In the rows, 128 means zero.
Rows swapped in pairs by one turn or mirror: which row each one swaps with:
The rows were stretched afterwards, more along some directions than others.
Q478: [124 132 144 119 129 115 167 121 149 152 101 106 107 150 121 159 131 179]
Q377: [145 111 167  89 105 113 148 129 118  99 121 132 116  94 156 111 139 110]
Q752: [157 136  93 110 117 114 134 137 124 132 152 133 139 126  98 127 136 129]
Q55: [116 110 157 126 111 154 157  94 157 155  83 109  77 110 144 135 136 132]
Q882: [157 129 112 147 103 131 130 127 146 145 113  96 116 153 128 132 153 137]
Q109: [140 103 140 105 106 120 137 140 148 145 130 136  96  95 126 125 125 109]
Q521: [152 141  67 154 154 134 125 144 150 166 139 124 140 148  92 117 135 159]
Q709: [123 118 137 125 147 118 134 105 152 176 112 124 142  93 133 125 126 155]
Q681: [113 105 143 118 106 128 148  90 147 157 105  92 122 116 116 166 127 152]
Q229: [116 111 143 112 106 133 134 125 136 158 113 122  84 133  98 129 111 135]
Q640: [134 131 106 158  87 126 103 134 157 179 117  61 132 180  85 151 131 175]
Q331: [131 153  92 134 137 101 137 127 127 158 137 153 110 111 113 107 133 143]
Q708: [117 108 156 131 100 148 141 105 147 157 107 108  75 136 137 138 120 138]
Q110: [151 147 120 128 139 129 133 152 158 163 139 109 130 132 102 130 133 162]
Q690: [132 128 123 120 127 124 112 112 112 126 135 155 138 128 128 112 126  98]
Q857: [117 103 183 115 124 140 157  98 147 140  84 116 126 114 159 123 128  98]
Q214: [128 100 113 146 150 132  84 133 144 151 132 125 120 130 120 129 119 127]
Q276: [142 133 119 105 114 111 148 118 123 112 146 150 133 149 134 100 116  98]
Q496: [140 135 113 105 128  85 155 115 106  98  99 124 159 139 147 144 155 165]
Q618: [129 102 141 119 139 148 153  99 123 120  98 104 121 122 123 144 142 151]
Q205: [149 114 127 126  98 123 104 146 145 155 158 122  96 155 111 125 115 129]
Q848: [109 122 144 152 107 145 102  79 146 161 103  82 154 127 132 144 132 141]
Q513: [120 145 126 117 143 116 119 138 147 153 143 150 135 109 130 109 113 136]
Q321: [138  96 123 143 118 130 115 102 145 141 100  77 145 166 131 155 134 152]
Q623: [120 102 165 122 115 117 133  92 117 121  98  89 117 100 135 154 147 141]
Q326: [153 138 101 105 127  92 143 141 118 113 147 140 125 103 112 118 140 137]
Q656: [114 130 130 136  96  90 157 117 159 156  90 105 116 153 151 149 135 172]
Q18: [116 122 181 100 111 144 145 104 136 117 110 149  97 103 159 126 120 113]
Q189: [126 126 136 118  70 104 173 103 140 135  88  88 109 141 144 162 146 169]
Q924: [131 116 159 118 123 174 142 135 150 129 102 101 114 127 129 145 123 152]
Q476: [117 116 116 135 105 120 130 101 141 150 108  81 128 115 107 156 132 159]
Q788: [129 128 133 117 127 133 141  93 104 122 118 132 111 119 141 114 132 149]
Q935: [110 111 165 107  89 145 135 110 148 139 114 106  79 126 134 144 119 148]
Q874: [145 110 106 103 124  97 138 128 100 121 146 154 107 114 102 120 120 108]
Q741: [137 140  95 118 139 103 169 106 115 122 128 146 106 119 116 120 137 155]
Q702: [126  96 160 120 102 133 120 101 146 109 113  79 153 143 142 145 126 105]
Q564: [145  97 126 125 142 123 121 115 128 117 132 107 124 103 112 136 138 124]
Q141: [108 129 100 159 144 135 115 112 151 173 108 125 113 149 115 139 116 163]
Q17: [117 106 148 111 116  91 163  94 129 133 105 110 104 110 131 155 130 157]
Q456: [140 141  88 162 135 137 128 167 176 192 130 128 115 188 101 138 107 171]
Q29: [150 120 138 118 122 122 119 142 138 122 139  88 131 145 120 137 140 145]
Q264: [129 118 161 111 115  95 136 107 114 115 118 109 143 146 148 150 128 150]
Q758: [139 121 112 109 140 142 137 116 130 131 124 151 119 118 129 102 123 124]
Q614: [148 123  85 128 114 129 148 161 161 162 120 125 109 157  87 146 116 134]
Q960: [135 113 130 130  88 150 159 115 161 161  90  66 118 142 104 169 127 161]
Q803: [149 115 132 129 140 153 102 117 110 123 135 123 131 114 117 114 128 120]
Q409: [144 159 105 151 104 115 146 125 151 135  92  81 175 177 143 135 158 151]
Q89: [137 139 130 158 102 126 108 125 167 166 128 102 137 160 134 142 125 146]
Q923: [122 130 139 106 131 114 160 122 140 150 131 137  91 136 127 120 119 152]
Q444: [146 120 122 134 109 147 109 147 145 135 137 116  97 141 122 123 130 119]

Swapped with Q709: Q496
Swapped with Q640: Q229
Swapped with Q205: Q935

